Named turns come first, each shown by rows before and after it. Which turns, in which order, take the first row of each pair that follows to the second? Write the first one first, as in the answered first pair.
z_766:
[ 0.78 -0.96  2.47  1.94 -1.83  1.67 -0.83  0.60  0.20  0.00  0.50 -0.54
  0.48  1.11 -1.63 -1.17  0.99  0.88 -0.18  0.64]  ->  [-0.71 -0.63  1.81  0.74 -0.84  1.08  1.47  2.36  2.21 -0.60  0.81  0.52
 -1.10  1.18  0.00  0.97 -0.33  1.57  0.03 -1.13]
[ 0.50  0.65 -1.68  1.36 -0.32  0.88  1.32 -0.93  0.50 -0.44 -0.99 -0.02
 -0.43 -0.81  1.40 -0.35 -0.64 -1.01 -1.64  0.59]  ->  [ 1.63 -0.27 -0.76  2.00 -0.34  0.97 -0.89 -0.73  0.16  0.39  0.78  0.33
  0.82 -0.17 -0.58 -1.26 -0.51  0.25  0.63  2.29]
[ 0.29  0.65 -1.48  1.35 -0.53 -0.06 -2.65 -0.20 -0.80  1.06  0.11 -0.50
  1.62  0.53 -1.93 -2.08  1.49  0.41 -0.75  2.44]  ->  [-1.35  1.41 -1.65 -0.50  1.15 -1.01 -0.44  2.37  2.22  0.49  1.88  1.90
 -0.20  1.38 -0.37  0.81 -0.82  1.76  0.48  0.04]
z_538:
[ 0.44 -0.18  0.57  1.20 -0.27  0.28  0.77 -1.58 -0.80 -0.41 -0.56 -1.51
 -0.76 -0.71  0.49 -0.77  0.70 -0.96  0.62 -0.36]  ->  [-0.81  1.07 -0.05  1.11  0.79 -0.57  1.27 -0.49  1.34  0.58  1.46 -0.63
 -0.65  0.02  0.68 -0.01  0.38  0.45 -0.18 -0.36]
[ 1.01  0.58  0.83  0.31 -0.09 -0.59  0.10 -0.58 -1.16 -0.31  0.96 -0.32
  0.12 -0.93  0.21 -1.10 -0.14 -0.68  0.20  0.69]  ->  [ 0.30  1.46 -0.01  0.01  0.61 -0.94  0.42  0.54  0.22  0.14  1.77  0.49
 -0.21 -0.67  0.52 -0.40 -0.41 -0.21  0.32  0.85]
[-0.12  0.78 -0.20  2.04  0.20 -0.51  3.29  0.35  1.34  2.13  1.84 -2.57
  1.81  0.73  0.49  3.13  1.49  1.01 -3.09 -0.29]  ->  [-0.62  0.38 -1.44 -0.88 -0.67 -0.58  3.69  1.42 -1.46 -1.16 -1.59 -0.54
 -0.66  0.87  1.02  4.69 -0.21 -0.58 -0.48 -2.72]
[ 1.48  0.75  2.53  0.23  1.35 -0.40  0.23  0.02  0.80  0.49  0.89 -0.03
  1.37  1.75 -0.94 -1.89  0.12  0.83  0.60  0.22]  ->  [ 0.77  0.88  1.43 -1.37  1.59 -0.90  0.36  1.21 -0.03 -1.06 -0.21  1.53
  0.13  2.06 -0.47 -0.62 -0.80  0.57  1.81 -0.86]
z_57:
[-0.38 -1.16 -0.45 -1.05  0.59 -0.76 -0.66  0.20  0.51  0.87  0.53  0.48
 -0.03  0.28  0.75 -0.40  0.34  1.30  1.73  1.50]  ->  [-0.56 -1.34 -0.15 -0.97  0.78 -0.85 -0.72  0.37  0.83  1.04  0.98  0.31
  0.41  0.13  1.07 -0.41  0.48  1.22  1.27  1.53]
[ 1.98 -0.78  2.09 -0.15 -2.47  0.45 -1.10 -1.99 -1.05 -0.17  0.29 -1.04
  1.37 -1.33 -2.85 -1.59  1.33 -0.89  0.43  0.83]  ->  [ 1.45  0.23  1.51  0.41 -2.32  0.34 -1.08 -2.07 -0.39  0.44  0.32 -1.61
  1.86 -1.63 -2.32 -2.07  1.74 -0.71 -1.40  1.29]
[ 0.09  0.91 -1.67  0.58 -0.77  0.79 -0.60  1.02 -1.30  0.50 -2.91  0.13
  0.40  0.40  1.56 -0.82 -0.58 -0.82  1.18 -0.58]  ->  [ 1.36 -0.37  0.13  0.50 -0.75  1.59 -0.19  0.55 -1.27  0.33 -1.91 -0.17
  0.55  0.46  1.05 -0.15 -0.83 -0.56  3.00 -0.88]
[-1.32 -0.85  0.08  0.14  0.32 -0.55  0.95  0.62  1.34 -0.70  1.96  1.58
  0.14 -0.58  0.05 -0.60 -0.75 -0.54 -0.53 -0.12]  ->  [-1.54 -0.63 -0.23  0.11  0.11 -0.70  0.93  0.73  1.36 -0.72  1.64  1.59
  0.00 -0.36  0.29 -0.62 -0.51 -0.58 -0.73  0.06]
z_493:
[-1.81  1.01 -0.46  0.06 -0.98  0.77  1.34 -1.61 -1.13 -1.04 -1.37 -0.82
  0.06 -0.69  0.02 -0.41  0.75 -1.80 -2.45 -0.78]  ->  [-2.24  1.08 -0.97 -0.93 -0.91  0.42  1.46 -0.62 -1.04 -1.51 -1.66  0.57
 -0.82 -0.35  0.10  0.19  0.07 -1.68 -1.46 -1.60]
[-1.41 -0.29 -0.71 -0.38  1.21  0.95 -0.33 -0.01 -1.25 -0.49 -0.10  1.13
 -0.53  0.88  0.80  1.63 -1.66  0.30 -0.44 -0.89]  ->  [-1.34 -0.40 -1.27 -0.25  1.16  0.63 -1.59  0.45 -1.59  0.26  0.46  1.35
  0.24  1.22 -0.05  1.19 -1.50  0.70 -0.10  0.03]
[ 0.23 -1.36  0.96 -0.75 -0.31 -0.13 -0.03  0.47 -0.23 -0.01  0.49  0.11
 -0.33 -0.11 -0.24  1.81 -0.15  0.07  1.83 -0.77]  ->  [ 0.27 -1.05  1.00 -0.54 -0.41 -0.07 -0.79  0.50 -0.58  0.26  0.86  0.08
  0.12  0.03 -0.75  1.36  0.07  0.51  2.16 -0.25]
[ 0.30 -0.27  1.08  0.34  0.66 -0.33  1.12  0.53  3.74  0.95  3.43  0.74
 -0.13  0.25 -1.08  1.56 -1.14  1.52  1.46 -0.89]  ->  [ 0.57 -0.44  1.10  0.51  0.40 -0.55  0.80  0.69  3.75  1.04  3.45  0.78
 -0.27  0.43 -1.30  1.48 -1.18  1.60  1.60 -0.66]

(2 to 4 turns a pair)
[ 0.61 -0.45  1.75  1.06  0.94 -1.48 -1.30  0.00  0.23  2.18  2.91  0.28
 -0.62  1.85 -0.20  0.41  1.81  2.08 -0.19  1.77]  ->  [-0.77  1.36 -0.15  1.08  0.80 -1.96 -0.56 -0.38  0.19  1.53  0.60 -0.09
 -1.37  1.10  1.08  0.04  2.42  0.83 -3.14  1.41]  z_493 then z_57
[ 1.34 -0.70  0.58  1.63 -0.17 -1.62  0.69 -2.94 -0.37  2.17 -1.36 -0.90
  0.55  0.11 -0.19 -2.02  3.13  0.46 -0.82 -0.46]  ->  [-0.25  0.05 -0.22  0.18  1.16 -2.17  3.15 -1.41  1.37  1.10 -1.25  0.20
 -1.22  0.35  1.70  0.34  2.03  0.61 -0.98 -2.62]  z_766 then z_766
[ 0.86 -2.84  1.62 -1.05 -2.53 -0.34 -0.06 -1.64 -3.76 -0.93 -2.14 -0.77
  0.30 -1.43 -1.43  0.40  0.75 -0.22  1.27 -0.19]  ->  [ 1.18 -3.31  2.52 -1.31 -1.84 -0.17  0.00 -0.43 -2.43 -0.83  0.05 -0.11
  0.26 -0.81 -1.96  1.47 -0.18  1.09  3.08 -0.35]  z_766 then z_538 then z_538 then z_538
[-1.63  1.85 -0.60  1.99  1.45 -0.27  0.37  0.67  1.81  2.48  1.91 -0.56
 -0.84 -0.44  0.31 -0.28  0.27 -0.36 -1.91  1.43]  ->  [-1.11  1.62 -0.53  2.40  1.19 -0.39 -0.22  0.71  1.53  2.57  2.28 -0.64
 -0.30 -0.42 -0.35 -0.41  0.29  0.08 -1.56  1.94]  z_766 then z_766
[-1.42  1.24 -1.62  0.14  1.03 -0.14  2.01  1.86  2.04  0.55  0.40  1.56
 -0.45  0.03  1.18  0.60  0.10  0.12 -1.27 -0.98]  ->  [ 0.25 -0.06 -0.92  0.82  0.53 -0.01 -0.75  1.69  1.03  1.67  2.26  1.63
  1.21  0.65 -1.28 -0.83  0.67  1.30  0.99  1.01]  z_766 then z_766
[ 1.54 -0.94  2.06 -0.94 -0.46  0.44 -1.18 -0.03 -1.00  0.07  1.22 -0.07
  0.65 -0.43 -1.84 -0.41  0.43  0.29  2.62  0.35]  ->  [-0.99  1.27  0.38 -1.41  0.56 -0.07  2.14  0.44  1.07 -0.78 -0.12  0.04
 -1.36 -1.15  1.43  1.18 -0.24 -0.79 -1.23 -1.32]  z_538 then z_766
[ 1.42 -1.31  0.47 -1.08 -2.27  0.66 -0.62 -0.53 -3.12 -2.39 -2.01  0.05
 -1.60  0.35 -2.15  0.21 -0.97  0.17  2.96 -0.61]  ->  [-0.82  1.08  0.75  0.33  0.69 -0.52  2.73  1.27  3.88  0.38  2.27  0.18
 -1.59  0.83  0.49  2.00 -1.25  2.47 -1.65 -0.89]  z_538 then z_766
[ 1.52 -2.16  2.24  0.81 -0.80  1.11  0.05 -1.16  0.31 -0.53  0.85 -1.30
  0.65  0.23 -0.65 -0.29  0.26  0.44  1.59  0.43]  ->  [ 0.32 -0.70  0.04  0.23 -0.39 -0.15 -2.12  0.69  0.41  0.11  1.24  0.27
  0.85  1.33 -1.19 -1.00  0.38  1.56  1.85  1.61]  z_57 then z_538 then z_766 then z_766
[ 3.63 -1.37  1.80  0.84  0.11  2.54  2.26  0.42  0.38 -0.46  1.54 -1.97
  0.28 -0.72 -0.39  1.42 -0.87 -0.63  2.54  0.02]  ->  [ 2.56 -0.42  1.29  0.91  0.66  1.90  3.92  0.72  1.80 -0.24  1.73 -2.04
 -0.05 -0.91  0.75  1.91 -1.24 -0.47  0.70 -0.22]  z_766 then z_538
[-2.17  0.58 -1.16 -2.42  0.24  0.21  3.04  0.61 -0.33 -3.00 -1.94  0.93
 -2.22  1.39  1.66  1.36  0.02 -1.27 -0.15 -3.43]  ->  [-1.93  0.87 -1.06 -1.95 -0.25  0.32  2.89 -0.04 -1.16 -3.01 -2.61  0.10
 -1.86  1.09  1.50  0.83  0.41 -1.83 -0.93 -3.34]  z_766 then z_766 then z_766
[-0.23 -1.11  0.45 -0.41  0.44 -0.23  3.47  0.89  0.02  1.35 -0.20 -2.12
  0.49  0.13  0.68  1.47 -1.86  0.12 -1.02 -2.92]  ->  [ 0.64 -0.58 -1.04  0.69 -0.75 -0.44 -0.07 -0.06 -2.30  2.41 -1.64 -2.71
  1.78  0.19 -0.68 -1.66  0.00 -0.56 -2.28 -0.36]  z_57 then z_766 then z_57
[ 0.43 -0.50  0.13 -0.28  0.95 -0.09  0.53  1.51  0.14  0.21  1.04  1.59
 -0.51  1.66 -0.12  1.86 -1.06  0.69  2.77  0.18]  ->  [-0.24  0.03 -0.62 -0.74  0.40 -0.33  2.13  0.56 -0.92 -0.92 -1.63  0.96
 -1.57  0.66  1.40  2.09 -0.67 -0.92  1.34 -0.95]  z_493 then z_538 then z_766
[-1.45  0.46  0.58  0.16  1.51 -0.24  1.02  1.37  2.99  1.43  2.23 -0.41
  0.54  0.04  2.19 -0.41 -0.22  0.65 -1.04 -2.05]  ->  [-1.05  1.10 -1.88  0.20 -0.05 -0.76 -2.92  0.59 -0.70  0.91 -0.79 -0.26
  1.21  0.39  0.32 -3.22  1.17 -0.20 -1.20 -0.29]  z_57 then z_766 then z_538 then z_766
[ 0.23  0.67 -0.39  1.80  0.50 -0.18 -0.54 -0.44  1.86  1.28  1.07 -1.49
  1.42  0.14  0.27 -0.71  0.24 -0.40 -2.19  0.61]  ->  [ 1.10 -0.12  0.55  1.92  0.00  0.43 -0.58 -0.89  1.33  1.19  1.47 -2.12
  1.75 -0.08 -0.33 -0.92  0.36 -0.38 -1.12  0.83]  z_493 then z_766
[ 0.51 -0.53  0.57  0.36  1.28 -0.69 -2.26  0.69  0.83  2.22  2.92  0.91
  1.37  0.24 -1.13 -0.30 -0.62  1.62  0.91  1.23]  ->  [-0.55  0.26  1.16  0.67  1.61 -0.38  1.59  0.03  2.36  1.52  2.20 -0.29
  0.27 -0.80  1.54  1.28 -0.61  0.44 -1.89 -0.47]  z_493 then z_766
[ 2.15 -1.81  2.67  0.99 -0.31  0.58  0.06 -1.56  0.11  0.88  1.98 -2.56
  1.29 -1.32 -1.67 -0.43  0.69 -0.53 -0.69  0.56]  ->  [ 1.36 -2.44  1.66 -1.49 -1.10  0.23  0.41 -1.03 -2.16 -1.75 -0.82 -1.13
 -0.26 -1.56 -1.22  0.71 -0.48 -1.67  1.65 -1.59]  z_538 then z_538
[-1.25  3.18 -3.65  0.14 -1.11 -1.50 -2.48  1.52 -0.01  1.03  0.18  0.60
  0.20  0.86 -1.82 -2.65  0.85  0.47 -1.49  2.58]  ->  [-1.15  1.52 -2.78 -2.18 -0.53 -1.13 -2.14  3.33 -0.39 -0.67  0.37  2.62
 -1.09  1.49 -2.26 -0.40 -1.38  1.08  2.88  0.54]  z_766 then z_57
[-0.26 -0.20  0.96 -0.08  1.18  0.02  2.59  1.33  3.36  0.74  1.78  0.50
 -0.62  0.58  1.13  2.14 -0.77  0.74 -0.53 -1.05]  ->  [ 1.83 -1.45  1.82  0.97  0.17  0.66 -0.80  0.14  1.23  1.92  2.67 -0.57
  1.61  0.85 -1.62 -0.40  0.49  1.03  0.57  1.42]  z_766 then z_766
[-0.19 -0.05 -0.68 -1.89  0.34 -0.93  1.40  0.51 -0.72 -1.47 -1.62  1.56
 -1.06  0.54  0.13  1.36 -0.54 -0.86  1.24 -1.60]  ->  [ 0.60  0.11  0.55  1.02 -0.16  0.03  1.93 -2.20 -0.54 -0.13 -1.50 -1.19
  0.63 -0.64  0.43 -0.51  1.25 -1.61 -2.20  0.12]  z_493 then z_766 then z_538 then z_493
[-0.17 -0.14  0.85 -1.97  0.22  0.07  1.85  0.29  0.45 -1.59 -0.14  2.01
 -1.69  0.22  0.53  1.05 -1.25 -0.16  1.38 -2.11]  ->  [ 1.51 -1.24  1.03 -0.93 -0.94  0.42 -1.06 -0.43 -2.13 -1.07 -0.14  1.39
 -0.15  0.31 -1.49 -1.21 -0.72 -0.09  2.68 -0.02]  z_766 then z_493 then z_766
[-1.07  0.77 -1.40  2.64 -0.46  0.25  1.87 -0.14  1.37  0.27 -2.62 -1.56
 -0.75 -1.73 -0.29 -0.87  2.68 -0.15 -6.61  1.46]  ->  [-0.34 -0.88 -0.49  1.17  1.06 -0.43 -0.66  3.81  3.52  1.89  3.32  1.94
  0.03  1.06 -3.50  0.69  0.09  3.85  0.20  2.49]  z_493 then z_766 then z_766 then z_493
